(in the rows, 128 means zero)
Named moves come first, each a turn or a mirror and shown by rows before and after it. Which of them, in which order, take the first row of each pair that follows to the second? Write the first one first, as in the answered first pair.
move zinik:
[116 145 200 117 129 172 148 104 115 113 126 120  93 164 140  87 119 101
 101 131 136 126  96  77  92 139 123 186 110 133  93 105 122 132 105 153
 136  62 133 106  90] -> [129 132 203 117 146 174 146  87 112 119 130 131  89 157 151  99 119 111
 116 127 134 129  77  74  91 137 120 174 116 124  97 100 112 122 116 164
 130  73 131 108  81]
[129 131 148 127 102 127  92 154 134 128 136 111 154 146 105 121 154 124
 135 136 143 178 129 114 130 116 117 145 126 146 133 143 128 111 115 118
 116 115 140 115 134] -> [135 112 151 125 128 130  90 130 124 135 138 125 151 141 121 136 155 136
 152 128 142 181 107 111 127 116 113 130 135 136 137 133 115 102 125 129
 111 128 134 117 125]
[145 107 123 131 132 135 121 152 125 124 123 143 125 104 117 112 125 139
 122 132  98 116 147 121 132 125 125 141 113 111 136 154 107 118 142 124
 120 131 141 128 145] -> [145 106 122 129 132 135 122 150 123 122 123 147 126 106 116 115 125 139
 123 129  98 114 145 119 130 124 124 138 111 112 135 154 106 115 148 125
 120 132 140 129 143]
[ 96  90 140 126 114 124 139 143 109 118 146 122 131 120 104 132 137 121
 131 107 122 169 126 122 134 122 120 142 115 161 121 115 132 143 127 142
 137 107 125 160 104] -> [ 99  85 141 128 120 124 139 139 110 123 145 125 131 117 106 134 138 126
 137 103 122 171 121 117 129 123 119 143 117 159 121 114 127 137 129 150
 133 111 124 161 106]
move bibi:
[103  70 108 131 135 134 130 135 129 165 116 120 131 106 127 134 141 157
 145 121 155 127 103 159 115 104 166 102 111 126 129 137 151 108 172 152
 102 119 130 159 137] -> [105  67 112 132 144 137 131 127 124 164 113 125 126 103 137 140 140 157
 151 117 156 129  95 156 114 108 167 104 112 118 125 136 146 105 171 154
 100 125 134 159 135]
[109 119 102 138  86  99  78 140 158 160 101  91 128 108 148 107 132 144
 141 137 132 147 110 110 103 130 117 117 125 161 166  97 157 132  98  92
 110 113 125 155 120] -> [138 105 124 153 130 104  96  98 132 150 104 131 109  82 181 117 125 146
 156 125 130 152  79  86 103 135 116 129 125 132 154  96 112 134  99 122
 109 142 120 142  98]
[122  96 113 127 134 132 132 129 136 107 128 134 131  99 137 106 137 121
 116 107 147 126 135 117 140 100 118 137  98 125 145 117 135 138 148 162
 133 142 140 108 118] -> [113 101 105 125 122 132 127 144 143 110 129 125 135 104 130 105 137 123
 115 110 146 121 146 127 137 102 118 135  97 135 148 116 146 138 147 155
 133 135 140 112 127]
[ 97  93 162 119  97 135 117 151 147 148 119  87 130 133 148 118 148 142
 152 165 154 150 125 124 100 129 111 106  91 164 126 109 174 104 115 118
 131  80 131 128 125] -> [123  79 185 129 147 140 137 106 117 138 123 123 113 110 184 129 142 142
 165 148 147 156  94  97  97 131 107 119  93 132 114 106 133 104 117 145
 126 108 131 113 102]
move Fubud:
[137 115 121 138 165 115 117 112 131 118 153 148 117 140 131 156 140 146
 152 108 112 125  94 137 167 111 101 109 152 110 157 105  95 104 149 128
 123 174  99 139 141] -> [131 175 124 156 106 108 140 164 126  88 153 123 116 142 102 108 129 104
  90 130 122 110 156 141 163 120 123 163 122 121 129 140 117 153 106 102
 150 135 117 120 151]
[134 158 138 132  95 124 140 159 101 107 125 107 131 118 142  88 125 101
 101 162 152 109 161 122 108 133 150 166  90 140 109 146 151 171  82 118
 146  86 137 108 131] -> [144  74 138 109 175 133 110  85 109 146 127 146 132 108 179 155 138 155
 178 131 136 131  81 116 113 127 116  91 132 121 146 103 120 109 142 143
 110 139 111 134 117]
[119  99 120 133 139 122 112 111 121 135 123 132 142 123 147 146 129 151
 141 126 124 133 117 133 141 126 133 112 136 114 136 131 126 121 145 146
 124 139 109 138 136] -> [112 134 120 144 108 119 127 142 121 116 120 116 142 122 133 116 119 123
 110 137 129 123 152 137 139 130 149 145 119 122 118 152 138 147 122 131
 139 119 120 127 143]
move zarav:
[130 167 119 123  98 127 130 166 143 101 144 121 134 176  87 110 116 111
  86 136 120 141 154 127 132 152 126 150 125 154 109 133 142 150 113 115
 149  96 140 125 130] -> [125 152  98 117 103 126 113 163 163 121 147 119 146 189  74 132 122 128
 102 134 116 144 145 140 139 147 116 119 146 159 129 125 151 134 133 109
 138 109 133 140 140]
[124 101 165 107 126 126 124 120 126 142 128 120 133 149 157 127 142 122
 149 123 128 143  95 109 115 150 114 108 115 144 122 100 123 108 112 138
 111  99 121 141 106] -> [124 104 166 110 129 122 125 120 123 144 132 121 127 148 157 126 140 122
 145 123 130 145  96 110 118 150 115 112 114 141 123 102 119 107 111 138
 114 103 121 137 104]
[109 113  95 127 113 107 125 144 131 127 132 132 133  93 118 124 112 145
 108 134 153  86 164 149 137 116 152 145 151 118 120 129 138 158 127 137
 154 144 122 125 126] -> [111 106  90 123 121 110 117 141 135 133 132 136 138  99 115 135 112 153
 119 128 149  88 158 158 137 118 145 130 162 118 130 123 137 149 138 137
 150 158 119 126 127]
Then:
Each pair is two moves apart.
[130 100 146 118 144 126 138 118 107 138 123 122 126 110 143 115 146 127
 133 136 143 127 128 121 114 123 132 144 106 131 121 133 125 116 121 152
 121 115 133 119 118] -> [119 101 123 110 130 127 118 138 129 152 123 109 140 130 121 129 153 140
 143 138 142 126 132 141 121 120 126 116 119 145 141 124 142 103 141 141
 113 116 126 133 136] -> bibi then zarav
[125 112 146 112 122 128 102 136 142 141 115 107 144 153 128 141 147 126
 139 125 122 150 105 125 116 144 103  91 124 159 127 106 137 102 123 121
 110  90 114 151 122] -> [144 112 170 123 147 130 125 112 117 125 118 131 128 136 154 135 139 116
 133 120 122 150  91 105 109 149 103 115 116 141 115 112 104 110 105 140
 112 101 116 137  99] -> bibi then zarav
[113 176 102 124  81 130 118 175 156 124 126 102 153 186  71 131 145 125
 104 149 123 120 165 136 137 124 129 115 131 166 142 114 157 140 115 105
 128 106 108 149 157] -> [164 186 146 163 141 139 169 111  94  85 133 159 117 141 129 125 126 104
  94 134 122 118 130  91 131 131 139 172 116 107 105 130  82 168  82 146
 133 138 114 113 111] -> bibi then Fubud
[143 145 146 137 152 130 128 123 125 133 136 142 117 145 131 134 123 123
 126 122 117 136 129 118 121 142 131 127 133 118 129 117  99 122 125 127
 120 139 122 131 120] -> [132 134 136 127 147 130 110 130 132 140 137 133 127 150 126 141 128 132
 136 125 116 136 127 127 122 139 127 114 139 127 136 110 112 115 136 121
 115 135 119 139 129] -> bibi then zinik
[119 110 165 105 137 132 109  94 142 151 151 103 149 142 135 146 121 163
 161 143 111 152 110 108 149 113 101  73 111 102 157 149 119 157 151  88
 128 154 111 130 145] -> [127 127 195 121 130 134 137  95 112 127 148 108 137 127 153 119 112 139
 132 148 117 151 120  87 137 124 114 123  81  93 128 166 103 178 115  94
 142 138 123 111 128] -> zarav then zarav
[123 161 136 122 128 137 118 149 125 113 167 148 131 183 113 127 136 154
 102 123 107 140 131 122 150  91 134 115 146 136 152 111 128 126 140 111
 112 128 144 110 135] -> [131 162 162 133 133 140 138 140 104  97 164 159 117 163 133 114 133 143
  91 124 110 139 126 105 142  98 139 144 132 124 135 118 113 140 116 119
 118 121 142  99 122] -> bibi then zarav
[111 113 137 112 145 141  99  95  60 163 113 126 111 109 133 155 108 117
 147 129 134 122 113 123 116 114  86 133 153 131 138  98 122 100 151 101
  84 149 125 136  78] -> [114 155 148 131 122 139 121 117  42 135 117 123 102 105 128 123  99  87
 108 139 137 116 146 118 113 118 104 180 132 131 117 121 123 133 122  93
 104 125 139 117  74] -> Fubud then bibi
[141  69 104 116 161 107  98  82 118 179 150 119 133 108 157 132 113 150
 162 147 147 167 131 133 110 150 141 115 108 107 125 110 111 106 138 156
 105 115 104 145 110] -> [154 102 121 139 157 112 128  82  95 151 152 129 118 100 162 109 101 124
 130 152 152 157 144 118 109 156 154 158  92  92 103 132  89 133 112 160
 120 110 114 123  99] -> zinik then bibi
[135 164 126  95 153 178 102 105 135 136 118 108 135 169 117 139 156 113
 118 126 112 134 110 137 129 147 133 107 148 162 144 125 127 149 150 107
 126 159 124 145 122] -> [143 171 148 106 161 177 121  90 109 122 121 125 120 156 134 127 149  99
 105 124 116 134 108 121 125 157 141 137 132 145 125 133 107 163 126 118
 132 158 127 129 104] -> bibi then zarav
[112  78 113 129 112 151 127  98 119 161 115 133 165 103 171 160 138 173
 140 135 127 119 193 106  94 106 136 107 113 126 121 132 132 109 150 146
 116 153 130 105 128] -> [102  95 108 132  87 146 125 125 127 160 114 117 167 115 151 150 140 167
 126 146 127 113 210 113  94 109 142 113 111 137 119 140 151 119 144 134
 123 138 135 106 136] -> bibi then zinik
[138 106 101 137 144 126 133 111 122 139 122 147 129  94 123 147 129 147
 143 134 137 119 126 138 143 110 128 115 161 105 146 148 131 120 143 137
 119 157 128 124 142] -> [136 112 123 141 125 119 155 120 106 119 118 137 118  81 134 117 122 127
 118 143 148 112 148 127 135 113 144 153 129 106 120 161 133 144 112 137
 130 128 134 107 131] -> zarav then zarav
[113  94 121 136  78 141 129 137 105 105 116  97  90  96 109 108 111 149
 122  97 125 117 152 103 112 104 158 124 163 123 167 172 147 146 107 140
 138 105 160 137 102] -> [113  73 116 128  91 142 116 126 114 119 117 101  97 101 113 122 118 159
 141  90 122 122 134 108 113 100 148 101 173 126 182 160 146 130 126 146
 130 112 151 147 103] -> Fubud then bibi
[111  60 129 123 120 116 127 121 114 139 113 126 147  60 169 124 137 152
 144 146 147 113 143 118 117 113 130 124 102 128 118 141 164 133 139 139
 135 112 126 125 137] -> [116  67 138 131 125 114 134 117 102 132 115 132 142  57 172 118 131 145
 138 144 150 111 141 111 119 116 129 136  99 122 110 150 156 142 132 140
 137 113 130 121 133] -> zinik then bibi
[123 105 188 118 108 113 129 111 108 113 133 147 109 131 149 127 111 112
 122 125 137 135 120 109 109 144 133 161 101 120 121 125 117 147 101 125
 114 137 117 113 100] -> [109  78 168  97 108 114 101 112 130 138 131 136 122 149 143 150 122 134
 149 120 135 141 101 120 111 138 116 116 120 137 149 104 137 118 131 121
 100 144 107 134 110] -> bibi then Fubud
[118 110 129 115 127 128 110 124 142 151 131 130 128 150 123 143 140 146
 139 122 124 143 102 116 125 128 109 100 130 150 137 109 137  96 140 122
 121 117 110 144 120] -> [111 142 125 119  97 122 119 152 145 136 132 115 129 156 107 120 137 127
 110 132 129 136 136 121 124 136 117 123 118 161 128 120 151 117 123 111
 135  99 116 135 128] -> bibi then zinik
[174 127 114 118 114 116 150 137 124 122 126 151 158  78 143 130 116 116
 143 117 121  69 141 125 162 112 110 151 136 117 129 140  92 113  78 113
 149 166 153 112 147] -> [161 128  94 108  95 114 134 154 144 136 125 134 171  93 120 133 123 121
 141 122 119  64 153 143 166 106 108 131 146 134 143 139 113 101  95 101
 143 163 147 126 163] -> bibi then zarav
[109 158 152 127  82 117 155 157 112 113 121 113 134 117 127  88 125  82
  95 141 141 133 138 116 119 131 157 160  88 136  90 145 140 156  91 126
 148  97 135 126 114] -> [134 123 171 131 142 125 161  99  88 112 119 153 119  91 167 111 124 100
 124 122 136 145  88  98 120 129 144 150 100 106  92 130  99 143 103 156
 135 133 126 124  93] -> bibi then zinik
[132 149  64 156 107 108 137 109 136  90 126 115  93 133 106 162 120 113
 138 130 107  99 163 145 130  87 140 122 147  79 112 156 132 159 146  89
 139 136 162  90 141] -> [143 139  70 159 127 106 142  87 127  87 127 128  87 123 121 170 119 119
 149 121 105 102 148 139 131  92 136 120 150  69 111 154 116 158 151  99
 137 148 163  86 133] -> bibi then zinik
[128 130  99 125 147 135 119 122 130 130 132 115 124 113 118 137 123 130
 140 118 119 120 124 141 133 102 127 115 137 137 141 124 122 111 151 131
 116 137 131 119 132] -> [133 125 105 129 155 137 127 116 120 130 131 122 120 110 128 136 121 127
 141 114 118 118 118 133 129 104 128 121 137 128 138 127 116 114 147 139
 121 142 133 114 125] -> Fubud then zinik
[111 151 103 117 117 132 115 147 150 132 125 116 132 157  99 138 129 135
 128 123 124 128 140 146 143 131 123 109 152 138 144 126 144 117 144 115
 122 134 123 140 156] -> [111 168 105 128 105 131 125 156 144 121 125 112 130 151  96 125 125 124
 115 131 126 124 152 143 141 132 129 129 142 137 134 136 145 129 133 111
 127 124 130 136 156] -> zinik then Fubud
